Rotation paths and how fast each direction turns (degrees a step)
Each turn is a multiple of 5 degrees from 10 to 175, or 0.
Each row of a path follows its step; steps can be skipped.

step 0: [ 13 -15 -12 -16 -10 -20   1  -7  -9   4  42 -19  -6 -30   6 -13   4  21
   7 -15  12 -18  -5  24   4   8   9  11   6   1   4  22  -9  24]
step 2: [ -2   8 -12  -6 -23  13 -36   7  -5  11   8 -13  21  11  11   4   8 -20
 -34  -7  -4  25 -18  20 -12  11 -27 -21  -5  -7   0   4   4   9]
step 3: [  0 -13 -17 -19   3  25   0 -11   6   4   6  -2  -8   6  -2  17  23  15
 -39  -9 -21  -8 -15  -2   4  10   0 -13  18   1  -9 -14 -25  36]
step 4: [ 29  -3 -20   4  14  19  20  -6   7 -19  12  12  18  16  -2  -7  -3   7
   1   8   9  -4 -24  -2   6  12 -23  13  31   6  14   0 -38  -1]
step 5: [  5   5 -14  10  -7  -6   7  24  -6 -11  25   3  14  15  11  -1   1   2
 -15 -41  12  -6 -12  -2   1  -4 -12  30 -31   6   9   1 -30 -17]
step 6: [  6   7  23 -18  -4 -13  19  -6 -30  -1 -16  10  26  11  -7  -8  11  24
 -24 -21  -3   8   8 -12  -9   3 -20   8 -32 -14 -10  -3  -9  19]
step 7: [ 14   9  23  -5  18  -5   5  -3 -11 -18 -14  -8  29 -14 -13  22  17  11
 -10   7  -7  31 -15   3 -20  29   6 -14  -2  16   2  18 -17  -9]
step 8: [ 11  -1 -16   8   7 -25  21  -2  17  -3   1 -37 -14  -8 -13  22 -24  11
 -12 -10 -23  -4 -10  -1  -6  17 -12 -14  -8  26 -15   3 -17 -13]
step 9: [ 26  -7  -4 -12  -3  -4   4 -14 -14 -15  12 -13  17  18 -17 -12 -24 -10
   3   7 -22 -25  16   7   8   3 -15  16 -12  43  -9   1  11   9]
step 10: [ 25   9  11  16  -2  17  -8  20  -5   5  12 -11  29  11  12  12   7  17
  -7  -2   1  13  25  16  13  -7   7  23   0  24 -34  12  16   1]
step 11: [ 11   9   2  -8   4   3  21   1  28  19  -2  -1  13 -30   4  11  -4   5
 -28   0 -20  11  15  32  -5 -15 -15  16  -2 -23 -15  23   5  11]
Directions:
[  7  -3   1  -6   5 -10   2   6  -4  -4  -2  -1   0  -3   8  -5   1   2
   3  -3   1   8   0   2  -6  -6   5  -3  -7 -14   3   7   0   2]
65
[ -7   5   4   2  -2  -2  -2  -4   2   5   6  -7  -3  -1   9   7  -6   3
  -2 -10  -5  -5  12   5  -2  -1  -2  -4   0  -4   6  -2 -10  -1]
130
[  2   1  -2   4   8  -1   0   9   2   3  -6   0  -7   3   6   1   5   4
  -3 -11   2  -4   0  -5  -1   2  12  -1   0   7 -11  -7   0   2]
155
[ 2  7  0 -5  1  0 -4  1 -2  7  1  1  9 -3  1 -9 -2  7 -2 -4  6 -2  1 -2
 18 -6  0 -2 -6  4  5  0  3 -6]
80
[ -3   6  -5  -7   5 -11  -2   1  -1  12   1   0  -1   1  -1   4   2  -6
  -1   5  -6  13   2  -8   1   6  -1  -1   3   3   5  -6  -1   2]
70
[  3   7   3   0   0  -2  -2  -4  -1  -4  -1  14  -5  -1  -7   6   0   5
   3  -2   6  -1   0  -8  -2   7  -1   0 -12  -4   1  -2 -10  -6]
40
[  0   4  -4   6   6   4   8  -3   9   5   0   2  -1 -12  -5  -4  -1   6
   8  -5  -2   7  -4   1  -1   2   4   1   7   2   4  10  -5   2]
100

step 0: [  8  14 -17  -6 -25  -7  18   2  17   9 -13   2   9  19 -20  15   0   7
 -12   4  -4  -2   2  -3 -15 -19  -3   2  -7 -28  12  29  10  14]
step 1: [ 20 -25  -4  11  13  15  13  10  24  26   4 -20  -2   6 -14  -6   5  18
   0  13  11   7  -3   5  -1  -1   8   5   0   0 -30   3 -18 -20]
step 2: [-22  -6  21  -3  17  18 -13  -2 -17  15  -2   3  27  17  -9  -9  -4 -12
   3   5  -1  21   8   4   7  28  -9 -10   0  24  -1  10  15 -12]
step 3: [-11   6  15 -13  -6 -28   1  -9 -15  14  -7  -1  -3 -17  15   9  -7   7
 -25 -11  19  -3  26  11 -18  -6   6 -16   0  18   3  -7   7  25]
step 4: [  5  33  10   7   9 -12  -7   2  17 -15  19  17 -10   9   1  14   1   4
  22  14  17   3   9  21  -9 -10   8  16   6 -19  -4 -13 -19   7]
step 6: [-30 -13 -16  14   7  10  -6   0  -9  -5  -9 -11 -22   3  23  -7  -1 -12
 -13 -11 -20 -27   3  10   0   7  10 -26   8  -3 -12  17  -5 -13]
step 7: [ -4   5 -26  27   7  -6 -10 -13  -5   2 -16 -10 -19   0   4   6   8   9
  16   2  12  10  16 -14   6   8 -27   6  20   6  30  -1  13  14]
step 8: [ 20   0  -3   0   6  15  -2   2  11  14   6   5  10 -23   5  21   3   7
  18  -9 -10   2  -5  -2  17 -18  12   0 -14 -11  -5 -30  30  22]
step 9: [ 15  -7  -1 -21  13  -6  14   3 -35 -19   7  18  -3 -15 -21   7   7  -5
   8 -14  -8  -8  -2   8  14   8  -8   2 -13  -7 -20  -2 -11 -28]
step 10: [  0 -12  -1  -3  -7 -22 -18  -4  12 -24 -22   8  13 -13   9 -14 -13  -1
  -2 -17 -18   6 -10  -4  -5   3  -7  17  -2  28   9  26 -21   1]
step 11: [  9  -2  -3  -5 -13 -13  -2   0  15  -8   8 -17  14  14   6  -3  12 -13
   4  20  -6 -16  11 -39   0 -21   7 -25  17   3  10 -10 -14  14]
Directions:
[ -2   0   5   6   3  -8  -5   3  -2   8  -7   7  -2   2   0  -5   2   2
  -4   3  -6  -6 -10  -4   5  11  -1  -7   1   9  -1   2  -6  -2]
90
[ -3  -4   2 -11  -3   3   4   5   5   3   2  -2   4  -1   6  -1   1 -11
   1  11  -4  -4   1   3   8   7  -8   0  -5  -2   2  -9   3   3]
115
[  0  -1   0   0   8   1   8  -3  -2   6   7   1   4  -6   0   9  -1  -1
  -6  -2  -1 -16  -2  -1 -11  -4  -7  -7   3  -4  -1   2  -3   0]
130
[ -4   5   1  -5 -11   1  -7  -1   6 -10   9   0  -3   7   6  -2   5   9
  -2  -1  -1  -4  -5  -5  -3   0  -9  -2  -4   0  -6   2  -5   2]
60
[ -3   1   0   0  -2   6   8 -13   8   0  -1   0   4  -6  -1  -1  10   6
   8   2  -1   3  -3   6   2   3   3  -1   5   4   7   0 -11   4]
115
[ -1   8   3   1   1   3  -5   6  -5   4   4 -13  -3  -6   4   0   4  -6
   1   1  -4   8   2  -1   0  -9  -5  -8   0   9   7   5  -3   1]
85
[ -4   2   6  -3  -1   8   0  -2  -5   4   3   1   3   1  -2  -3  -1   0
  13   4  -5  -7  -2 -13  -5  -3   8   7   2   8  -3  -1   8   3]
120

step 0: [-18  -7 -37  13  -5  35  16  -1 -10   4  11   9   5  34  12   0  -1  17
 -18   5 -12 -14 -23  -1 -14  -2 -12  -1   8 -12  -9   3 -20  29]
step 1: [-21 -17 -14 -16  39  -4   7   5   4  -9   7  -5 -10   2   3  -8  32  13
   5  16   2  20 -19 -28  -8 -31  -7   6  15  30 -10  -2  -6 -11]
step 2: [-30 -10  -2 -42   7   3  -8  -7 -10   6  18 -22   4 -12   2  -8 -24   3
 -29  12   5 -26  -3 -17 -16   1  -4  25   2  -5  21  19  -5  14]
step 3: [-17 -11  15  -1   9  27 -21 -40  20   5   9   7 -11   4 -13  13  30  -1
  -7 -33   8   7 -10 -27   9   4  20  13   6   5  17   3 -11   1]
step 4: [-19  23 -12   1   3  -1 -11  -4  10 -28  12  -4 -19 -23 -20 -11  10  24
  -1  -9   6 -32  18  -1  10  15 -22   1  21 -11  10  25   5 -27]
step 6: [-34  -5  24   3   2   1 -11   6 -17   4   9  16   5 -23   6  12  39  28
  -2   3   5   3  11  45  -5  -3  -7  -1  -9   2  -5 -13   9 -22]
step 7: [-16   8  -6 -19  -2   5 -45 -10   3   4 -35   1  -2   8  25 -17 -21 -13
  -2  -4   4   0  -7  19 -10  13 -31   0  -8   2  -3 -23  16 -16]
step 8: [-17 -21  29   9  -3  23   9 -11  15  -8 -18  28  11 -11 -11  13 -10 -17
   8   6   9  31 -10  24 -11  12 -16  11  19  -8 -25  20   8   5]
step 9: [ 11   9   1   2  15   3   6  23  33 -12   1 -10   3   4   6  20  -7  -6
 -28   5 -27   6 -14  13  26  11 -34  28   4  -7  -7 -20   9 -21]
step 10: [ -4   6 -16  25  13  25   8   7  -1  12  -8 -12 -20 -31  20  11  -4 -38
  14   8 -14   2  16  -1 -17   2  -7  31  -6   0 -19   2 -20  18]
step 11: [  4  -2   4  15  19  31  22  13   1  44  -1  -9  11  20   7 -13  25  23
  -4  14  -3 -21 -25   6   8  21 -13   6   4  -2 -17   5 -14   0]
Directions:
[ -8  -1  -6  13  -4  -1   1   4   9  -2   5   4   1   3  -2  -1  -6   3
   8   0 -13  -4   8   0   8  -1   3   4  -2   5   1   1  -4  -1]
70
[  4  -3  -8  -3  -1   2  -1 -11  -3   5  -6   1  -5   2  -5   7   1  -4
   8  -4  -6   9   1  -5  -3  -9   3   5  -6   1  -4   0   0 -10]
160
[-1  1  9  9  6  4  1  3  1  0  0  9 -3 -9  0  0  1 -4  4 -5  8  8  2 -6
 -4 -8  0 -5  2 11  1  0 -4  3]
155
[-5  6 -3 -2 -4  7  5 -1 -1 -6 -3 -6 11  0  3 -4 -6  0 -6 -7  2  8  3  8
  0 -2  9 -4  4  4 -8 -5  0 -7]
40
[ -4   4   0  -6  -4   2   1   2  -6   3   4   4   0  -6   0   8  -5  -2
  -2  -2  -4  -5  -1   5   4  -9  -7 -10  -1  -6  -3  12 -10   0]
175
[ 5  5 -3 -2 -2  5 -3  2 -5  2  2  3  6  1  5 -3  7 13  7  7 -2  0  9 -3
 -6 -2 -6 -3 -4  0 -8 -7 -6  5]
65

step 0: [-25 -10 -32   1   5  15 -18   0   7  29  -3   9  -2  13  11  10  -6  -5
  -4 -13 -21  15 -10   7 -19   6  -6 -13  24  -7   8   1  27  16]
step 1: [  8   6 -18  24  24 -30  10   0   0  20  -8   7   3  10  -2  -9  27   8
 -13  -8 -14  12 -19   3 -26  -3 -20  -3  -6  -3  20  -4  10  14]
step 2: [ -2 -26 -20  -6   3  -3   3  17  11  21 -13 -12  17  12  28   6 -10  -1
 -12  -4  -7 -13 -11  17 -31  -2  -8  -9  17  15  21 -15   8  10]
step 3: [  2   1 -17  18  22  -4   0  -1  11  -1  -8   3  11  26  12   4  22  13
   6  -1 -26  28  -2  10 -19  12   1 -14  20  18   5  15   0  26]
step 4: [  6 -19 -16  -8  -1 -20  14  17  18  30  -1   3   6  -2   3  17   1   4
   3  -9 -17  20 -37   6 -13   6  -1 -24   8  -7  12 -13  11   3]
step 5: [ -3  -2 -20   4  19 -20  -8   3  -4  18  -3 -17   8  42   3 -10   3  -4
  -6   3 -24  -6 -21  -5   1  -5   2   0  27   2  18   3   3  26]
step 7: [ -3 -14  -4   8  -5 -15  -6  20  23   2   3  11  25  33  -3  21   9 -10
   3  -7 -18   6 -16   9  -5 -22  -8  -6   7  14  22  -1   6  29]
step 8: [ 20 -11 -18 -19  10 -16  -1  16   1  15   6  -9  10   6 -16  -5   4  20
   5  10 -20   4 -10  14 -16  17  -9 -13  17   6  -6   5  31  33]
step 9: [ 17  -4   2   7  -4 -20 -13  -7  29  26 -24  -6  21  27  -5  -3   7   2
  12   3  -8  -1 -25  -7   1   6 -12 -21   5  15  14 -14  -8  15]
step 10: [ 10   0 -16   5   2  -8 -11  27  10  29  26 -11  38  13  -2   0  -8   2
   0  19  -5  10   2   9  -1   1  11 -20  18   5  16  16  11  14]
step 11: [ -2  -8   4  -3   6  -2 -25  -5  23   2  -8   6  28  15 -19  -3   1  12
   4  12 -33  21 -13  -2  -2  -1 -25 -11  11 -13  11 -14  22  16]
Directions:
[  7  -5  -1   6  -5   0  -2  -1  -4   0  14   9   2   3   4  -3  -6  -1
   4  -3  -5   0  -9  -1  -3   5  -1   3 -12   0   4   7  -3  -4]
120
[  1  -2   6   7   5  -4   6  -3   4   3  -5   8  -3  -7  -3  -7   4   7
   7   3  -4   7   1   1   2   2 -10  -4  -5  -1  -3 -10  -6  -4]
140
[ 0 -2  1  1  5  2  0 -1 -1  3  0 -9  1  5 -1  0 -5  3  4  2  2 10 -8 -7
  6  7 13 -9  3 -6 -1  1 -6 -9]
65
[ -2 -11  -5  -9  -2   9   1   7   2  11  -3   6  -3  -9   1  -3  -3  -2
   2   4  -1  -4   4   6   3   7   7  -2  -3   1   4  -1   7  -4]
175
[ 2  7 -4 -2  0  3  5 -8  4  0 -2  4  7 -2 -6  5  1  5  0  1 -8 -7  4 -7
 -9  7 10  3 -5 -8  0 -4 -3  6]
140
[ 11   5   2  -2   1  -4  11  -1  -7  -1   5  -6   2 -11  -2  -2   5   6
  -4   5   2   5   2   4  -3   1   0  -2   2  -1   6   9   9  -4]
160

step 0: [-30   7  11  -4   4  -5  -3   2  14 -18  -1  -5  -1 -35  24   5 -16   0
   9  -3 -13 -10 -12  -5 -19  22  -9 -21   8   5  -3 -14 -12   6]
step 1: [-15  17   2  16   0 -17 -11 -11  11  -8  16  12  15 -26  10   8  -2   7
  16 -21  -6  14 -13  -3 -17  13 -20 -24   3  -8 -15  -2   7  11]
step 3: [ -3 -13  10  -9 -17  14   7 -27  17 -11  26  -6   2  -7   6  13  16  35
  11 -10 -10 -19 -10   7  -2  -8  -4 -23   4  -6 -11   1   2   3]
step 4: [ 13   1   4  11  -2  -1   7 -21   1  -3  31   3  -3   3 -16  -1  30  40
  -9   4   8  -8 -10   1   3  17  -9 -16   2 -19 -13  -5   8  -3]
step 5: [ -5   0  -9  -3 -11  10  -6 -12   6   7  13  -3 -14  -2 -20   4  15  20
 -30  17   3 -30  -7   3   4  28   2 -14  19  -5   6 -18   3 -11]
step 6: [  3 -13 -18 -11  -7  18  -3  -6  -3 -21  14  12 -16 -15  -9  -7  -1  10
 -29   0   0 -17  -5   2 -14  31 -15 -12  19  13  -6   3 -15   5]
step 7: [ 17   8 -16  13  -9  -4 -26   9 -19 -14   3  13 -11 -14 -19   1   7  -1
 -16   4  -6  12  -8  16  -9  27 -23 -11  22   8 -13  -3  -8   8]
step 8: [ -3  -2  -6   0 -25   2 -35  23  -3 -11 -10  -2 -21 -13 -12  12   8  -9
  -2   1 -33  -3  -9  14  -2   2  -4 -19  21  10  -6  -6  -7  -3]
step 9: [ -1 -11   6   1 -10   5 -14  15   1 -29   6   6 -25   4   7  -9  18  -2
   7 -13 -38   4 -18   2 -17  -9 -17 -20  -5   4 -14   9  -2   1]
step 10: [  4  12  11  19  -5  -6 -16   2   1 -10  -3   0 -18  22   3 -19  19   8
  12   4 -28   9 -22   5 -12   4 -17 -12  -9  -8  -8 -21  20 -14]
step 11: [-16  -2   0  -5 -12   3  -3  -8  19  -9 -13  -3 -18   6   8 -19  -3  15
  14   8 -28 -17 -18 -10  -7   6  -2  -4  -2  -4  -5 -38   8 -26]
Directions:
[ -5   4   4   5  -2   3  -9   6   1  -3  -3 -10   8   1  -2  -4  -1  -9
   8  -3  -5  -1  -6  -4   1   4  -6  -2   2  -4   2  10  -5   7]
45
[ 10   1   0   1   7   0   6  -4  -2 -10   7   1   0  -1   4  -8   0   3
  -2  -4   2   8   2  -2 -11  -4  -5  -5  -4  -2   0   5  -6   9]
125
[  3  13  -2   1  -1  -1  -2  -2  -2   0  -1 -11   1   5   2   5   2  -4
  -4  11   1   2   0   6  -2  -6   0  -5   3  -3  11 -12  -2   3]
130
[  6   3   1   4  -5   5   0   7   0   4   0   3  -9  -6   2   3  -2   6
   7   2   4  -1  -9   2   4 -14  -4  -5  -4   0   4   7   8   3]
55
[ 1 -6 -8 -8  4  0  3 -1  1  5 -2 -4  8  2 -8 -5  6 10 -1  1  6  2 -3  2
  7  1 -4 -7  9  3  9  7 -2  0]
35
